0: [123 111 110 106 106 116 133 168 211 210 176]
1: [117 110 114 129 141 150 145 136 131 139 148]
2: [115 108 112 109 108 108 118 162 196 188 156]
3: [114 104 106 109 112 113 123 132 132 121 115]
4: [116 107 107 110 109 127 147 178 197 200 180]
5: [128 140 158 159 141 125 107 104 102 106 114]
6: [116 119 134 124 111 109 108 117 119 115 117]
7: [136 172 170 136 114 110 107 105 104 107 114]
8: [114 109 109 123 144 155 166 166 149 128 122]
9: [119 122 146 150 132 119 123 130 135 138 135]
10: [126 130 150 162 158 137 123 128 143 147 140]
11: [116 109 109 119 140 156 148 137 139 140 130]
12: [116 108 106 105 110 109 114 122 141 158 167]
13: [152 160 160 146 120 115 107  98 102 107 110]
14: [118 131 155 152 124 111 107 105 104 104 114]
15: [119 117 150 139 115 106 105 103 104 110 113]
16: [118 116 135 137 117 108 103 103 102 108 112]
17: [149 147 120 109 106 107 107 104 103 107 114]
18: [117 109 109 115 136 128 111 117 116 111 114]
19: [127 134 153 154 140 123 117 132 138 140 132]
20: [115 109 109 113 127 131 118 117 123 130 137]
21: [131 146 167 163 134 113 107 106 103 106 115]
22: [143 146 136 120 109 109 106 104 103 108 112]
23: [155 188 155 118 112 105 108 104 104 110 113]
24: [141 133 123 115 111 109 106 115 139 139 122]
25: [131 178 177 128 112 106 107 104 105 108 110]
26: [117 106 108 104 113 117 134 163 182 186 174]
27: [145 156 148 133 127 121 109 105 104 106 114]
28: [119 121 142 173 194 188 159 129 113 109 115]
29: [116 107 107 111 119 139 143 141 142 146 140]
30: [116 109 110 114 124 149 176 165 135 117 116]
31: [115 107 107 110 112 118 130 141 148 119 116]
32: [116 109 127 133 114 107 114 127 132 120 117]
33: [197 175 123 109 109 110 106 102 104 106 117]
34: [128 132 126 134 136 127 113 107 103 105 114]
35: [118 108 108 113 128 158 192 197 176 143 126]
36: [142 125 108 110 110 111 126 144 157 154 148]
37: [113 107 106 111 110 114 128 152 167 175 175]
38: [117 108 107 110 114 128 149 183 200 197 169]
39: [123 140 140 125 131 135 135 124 114 113 114]
40: [146 163 178 175 150 128 114 107 103 107 111]
41: [179 207 178 129 110 108 108 103 104 106 114]
42: [118 123 145 158 143 136 138 125 110 107 113]
43: [148 170 184 167 139 115 110 104 104 104 113]
44: [113 108 108 111 113 127 151 170 170 162 158]
45: [118 108 107 112 112 112 109 112 127 150 164]
46: [116 107 109 111 123 136 141 135 122 112 116]
47: [164 199 206 179 137 117 104 106 105 106 114]
48: [116 110 110 124 158 183 157 118 104 107 116]
49: [111 104 104 105 111 109 111 130 136 147 136]
50: [116 116 129 158 159 138 111 105 104 103 115]
51: [120 131 166 154 122 106 105 104 103 105 116]
52: [181 184 155 128 114 108 102 102 103 106 112]
53: [117 111 121 147 180 193 175 142 118 111 114]
54: [134 191 192 134 112 105 107 105 105 107 109]
55: [117 114 127 150 171 170 149 123 109 108 112]
56: [175 176 152 127 117 110 107 104 101 106 112]
57: [120 135 126 113 120 154 131 106 105 106 114]
58: [153 185 206 193 154 120 114 105 102 107 112]
59: [135 131 124 117 116 129 121 108 103 105 112]
60: [162 171 147 132 128 122 117 111 102 108 114]
61: [134 124 121 114 111 114 119 133 153 166 165]
62: [139 160 180 181 163 136 113 104 102 105 115]
63: [171 144 115 113 123 121 110 105 105 106 113]
64: [116 109 106 120 143 128 106 102 103 104 113]
65: [129 133 114 108 106 107 117 130 144 138 124]
66: [115 109 108 121 148 177 172 136 110 108 112]
67: [115 115 130 146 143 122 107 104 102 107 112]
68: [118 104 110 113 111 110 125 142 157 155 141]
69: [161 154 143 136 125 113 107 105 102 104 114]
70: [158 183 138 113 110 107 107 103 102 106 113]
71: [141 133 121 124 126 120 111 105 101 106 112]
72: [114 109 108 141 200 153 109 102 103 106 112]
73: [128 138 140 130 122 118 133 147 146 134 123]
74: [115 113 126 160 204 216 182 140 113 108 115]
75: [180 173 149 128 115 108 106 104 102 108 113]
76: [148 146 137 121 114 116 124 116 111 108 116]
77: [140 151 119 109 106 106 107 106 102 106 110]
78: [137 132 117 115 128 141 122 107 103 106 113]
79: [126 140 161 157 130 111 105 105 102 112 111]
80: [114 109 109 117 132 152 152 138 129 129 127]
81: [125 137 147 164 146 117 107 103 102 107 112]
82: [201 178 138 115 112 108 105 105 101 108 114]
83: [117 135 160 132 112 109 108 101 104 108 113]
84: [116 107 112 140 138 110 106 105 107 107 110]
85: [140 152 147 128 116 109 107 101 101 103 113]
86: [200 186 131 113 114 109 106 106 104 107 110]
87: [127 148 191 169 124 105 111 106 105 104 113]
88: [110 108 109 109 115 108 117 131 156 192 203]
89: [117 109 106 116 126 143 141 127 132 137 143]
90: [122 130 153 167 153 127 111 102 104 108 117]
91: [112 107 106 107 109 112 117 147 167 173 137]
92: [132 137 132 124 129 140 123 107 105 108 113]
93: [139 148 146 134 120 110 108 103 117 128 122]
94: [112 104 106 111 110 114 116 127 178 218 196]
95: [114 112 128 166 182 145 114 106 104 107 114]
96: [124 150 151 120 108 107 105 104 102 104 108]
97: [147 182 202 175 132 114 105 103 101 106 111]
98: [114 109 112 127 140 143 132 122 125 137 137]
99: [156 150 134 123 116 111 118 145 165 142 125]
100: [118 108 108 114 119 138 165 199 212 194 165]
101: [142 136 131 118 112 112 116 122 123 118 116]
102: [118 108 107 111 116 134 155 136 111 106 114]
103: [175 176 127 110 111 106 105 103 104 107 115]
104: [163 175 132 109 107 108 102 104 102 106 117]
105: [138 141 145 148 147 145 127 109 105 107 111]
106: [140 166 181 173 146 115 109 107 104 106 116]
107: [144 157 168 161 136 119 109 101 101 106 112]
108: [116 108 108 127 162 129 106 103 101 106 117]
109: [123 133 164 200 212 184 145 117 106 107 116]
110: [115 109 107 108 110 122 150 135 109 106 113]
111: [114 107 108 105 110 109 128 150 133 110 116]
112: [113 114 134 168 168 131 110 106 103 108 114]
113: [116 116 111 109 117 116 120 141 182 201 190]
114: [116 108 108 111 133 135 111 105 105 106 114]
115: [117 108 111 128 165 182 152 118 105 108 114]
116: [114 111 103 109 107 111 109 107 137 179 153]
117: [116 110 105 111 109 112 113 123 146 162 162]
118: [118 114 124 126 119 122 129 123 111 109 113]
119: [174 188 186 158 130 115 108 105 102 106 114]
120: [116 108 108 107 107 111 126 174 197 161 132]
121: [179 188 172 137 118 108 107 104 103 107 113]
122: [117 114 125 133 136 138 121 107 103 108 112]
123: [118 112 102 102 110 104 115 144 177 204 194]
124: [116 109 111 127 161 180 160 131 113 109 113]
125: [117 110 115 137 173 205 206 172 135 117 116]
126: [118 107 108 114 123 142 169 185 179 165 149]
127: [116 109 108 115 137 176 188 163 138 126 122]
128: [191 176 156 134 117 111 107 103 104 106 114]
129: [124 129 155 164 135 116 109 103 102 105 115]
130: [118 126 148 146 125 107 103 104 102 107 114]
131: [117 101 107 111 112 105 122 144 189 206 208]
132: [126 155 196 167 128 113 105 104 103 106 113]
133: [130 128 124 144 167 143 114 104 103 106 114]
134: [152 146 122 111 105 108 105 106 104 107 112]
135: [166 151 122 111 109 109 115 120 110 110 114]
136: [175 166 127 110 108 106 105 103 102 108 114]
137: [120 115 105 105 110 110 112 124 171 219 207]
138: [119 121 141 132 112 108 110 110 115 115 117]
139: [115 109 115 124 131 138 154 159 143 122 117]
140: [194 196 181 152 122 111 109 105 103 105 114]
141: [115 110 108 113 125 139 142 143 132 120 117]
142: [165 149 117 111 112 117 131 144 143 127 122]

[117 118 134 168 200 212 195 162 131 115 115] : 74
[132 124 112 109 113 114 117 125 136 143 143] : 65
[141 145 144 133 116 110 107 104 105 104 116] : 85
[181 201 204 180 147 118 109 102 102 105 112] : 47
[122 126 140 156 169 165 145 124 111 108 113] : 55
[116 109 108 117 134 165 196 205 183 151 130] : 35
[126 154 162 144 144 149 138 122 112 110 113] : 105
[114 107 107 110 117 133 168 167 137 113 113] : 30
[114 113 107 110 112 111 126 173 208 166 133] : 120
[115 109 108 114 138 185 185 136 109 106 114] : 66
[112 112 105 111 104 108 120 148 154 128 115] : 31
[115 109 106 110 112 110 119 132 161 185 192] : 88
[158 140 118 112 114 121 136 145 145 133 124] : 142
[116 109 111 110 109 114 124 138 155 155 153] : 68
[114 108 107 120 129 115 106 107 121 130 139] : 20
[114 109 106 112 111 104 108 126 158 190 185] : 88
[116 112 118 135 168 202 218 201 166 135 123] : 125
[134 141 148 140 136 158 134 106 103 105 114] : 105
[115 109 109 112 112 109 110 132 142 145 145] : 49
[118 118 136 173 207 219 199 159 126 113 115] : 74
[164 153 127 142 132 109 104 104 101 107 114] : 69
[205 203 177 147 120 111 107 104 101 106 114] : 140
[117 115 140 152 145 141 130 118 108 108 113] : 42
[116 109 107 110 120 148 180 173 139 115 116] : 30
[120 129 144 145 122 114 111 116 125 121 119] : 138
[149 150 152 133 113 108 105 104 103 108 112] : 85
[125 130 122 122 131 139 136 127 116 112 114] : 39
[117 111 117 134 150 142 121 108 105 107 112] : 122
[136 141 148 147 143 133 119 108 105 108 114] : 105
[128 138 148 138 123 119 127 144 155 149 135] : 73
[116 109 109 118 145 179 178 138 112 107 112] : 66
[114 110 108 119 139 175 202 196 163 130 120] : 35
[116 106 108 107 111 108 130 167 169 129 115] : 31
[115 109 108 111 128 185 149 107 104 106 116] : 48
[116 110 108 110 112 120 139 135 115 109 114] : 110
[117 109 107 124 143 121 109 103 104 103 115] : 64
[115 110 106 108 112 116 121 140 168 184 168] : 37
[116 109 108 107 112 115 134 156 151 126 121] : 31
[118 114 127 155 184 196 180 147 122 111 114] : 53
[139 156 137 125 136 147 145 131 116 110 115] : 39
[116 112 120 145 183 212 215 184 145 120 118] : 125
[115 107 110 121 141 175 207 213 184 152 132] : 35
[145 161 186 188 164 136 114 105 103 104 113] : 62
[113 111 107 112 119 126 142 148 152 138 133] : 29
[130 148 167 161 134 115 108 104 106 106 113] : 21
[115 109 111 122 144 178 207 208 180 145 129] : 35
[115 108 109 110 117 134 173 191 166 134 119] : 35
[127 143 149 119 109 105 102 101 107 105 115] : 96
[124 140 190 215 187 138 111 106  98 106 114] : 62
[117 108 111 129 166 208 216 175 131 112 114] : 125
[116 111 125 130 120 118 121 115 110 107 116] : 118
[116 109 118 132 130 115 108 115 123 134 146] : 20
[141 155 145 126 111 109 107 104 103 106 115] : 85
[115 110 108 111 113 110 111 133 158 188 194] : 88
[117 121 138 136 122 120 127 134 135 130 129] : 9
[115 107 106 109 111 111 120 118 121 127 122] : 3
[138 152 155 138 123 113 106 112 127 144 157] : 93
[155 170 160 147 152 152 137 117 107 107 114] : 105
[140 163 154 126 114 111 107 102 102 108 113] : 85
[133 157 184 190 168 136 115 105 103 107 115] : 62
[114 108 106 113 124 143 178 206 210 187 159] : 100
[118 124 141 136 115 105 112 120 134 144 148] : 9
[116 110 117 133 155 166 170 163 154 140 129] : 8
[138 144 136 121 108 108 105 104 104 104 113] : 22
[119 109 106 111 116 130 140 137 144 155 152] : 29
[116 115 138 152 139 133 132 120 110 109 115] : 42
[113 108 109 122 191 182 115 104 103 106 115] : 72
[122 109 108 107 112 116 133 171 212 206 171] : 0
[114 112 122 136 144 137 123 110 103 106 115] : 122
[118 119 121 115 108 110 112 115 124 121 121] : 6
[115 112 122 144 172 197 199 176 146 125 121] : 125
[164 191 210 193 162 128 112 104 103 105 114] : 58
[115 111 108 113 110 112 106 114 133 147 136] : 49
[116 117 131 139 126 114 114 130 142 146 127] : 9
[116 108 111 122 143 174 208 214 196 161 138] : 35
[141 152 127 112 110 108 108 114 126 143 149] : 24
[116 110 108 118 147 184 177 135 111 107 113] : 66
[135 138 137 129 121 117 146 161 126 110 113] : 73
[115 111 115 137 173 205 209 177 140 119 117] : 125
[153 152 147 139 138 132 117 108 102 106 113] : 27
[114 116 129 141 132 114 110 125 147 121 115] : 32
[115 109 110 117 142 177 196 172 134 115 115] : 127
[127 139 133 127 136 148 144 129 115 113 115] : 39
[141 149 156 157 154 146 129 112 103 106 113] : 105
[114 110 112 109 105 107 111 153 191 183 146] : 2
[114 111 122 108 108 106 106 106 169 200 143] : 116
[113 118 147 181 196 158 126 107 105 108 113] : 95
[190 202 184 145 122 109 108 103 103 107 110] : 140
[117 108 110 117 130 154 175 163 136 121 120] : 30
[122 125 145 171 187 178 148 123 109 108 114] : 28
[175 187 183 157 128 117 107 104 102 106 113] : 119
[117 112 131 165 176 158 141 126 117 111 115] : 55
[118 115 128 123 113 110 106 108 122 150 168] : 45
[115 109 111 120 133 144 145 131 114 109 116] : 46
[116 111 109 115 132 128 113 121 129 115 115] : 18
[148 138 132 145 165 171 160 139 119 111 116] : 55
[112 112 109 104 109 104 110 107 112 145 157] : 45
[115 108 109 114 136 181 189 147 112 108 115] : 66
[143 141 116 110 109 108 105 109 121 139 148] : 24
[116 115 136 155 157 136 112 106 102 106 113] : 50
[178 168 148 132 128 132 137 134 121 113 116] : 60
[135 172 213 201 157 118 106 103 104 106 109] : 58
[134 140 137 132 131 135 133 125 112 109 115] : 39
[116 112 121 145 180 211 215 191 153 128 120] : 125
[115 112 131 147 140 142 153 151 132 117 116] : 139
[115 114 121 135 146 146 123 108 101 108 114] : 122
[116 109 113 123 145 175 198 200 175 148 130] : 35
[121 130 123 112 112 115 117 124 137 145 144] : 65
[172 144 116 110 108 116 122 132 146 147 142] : 142
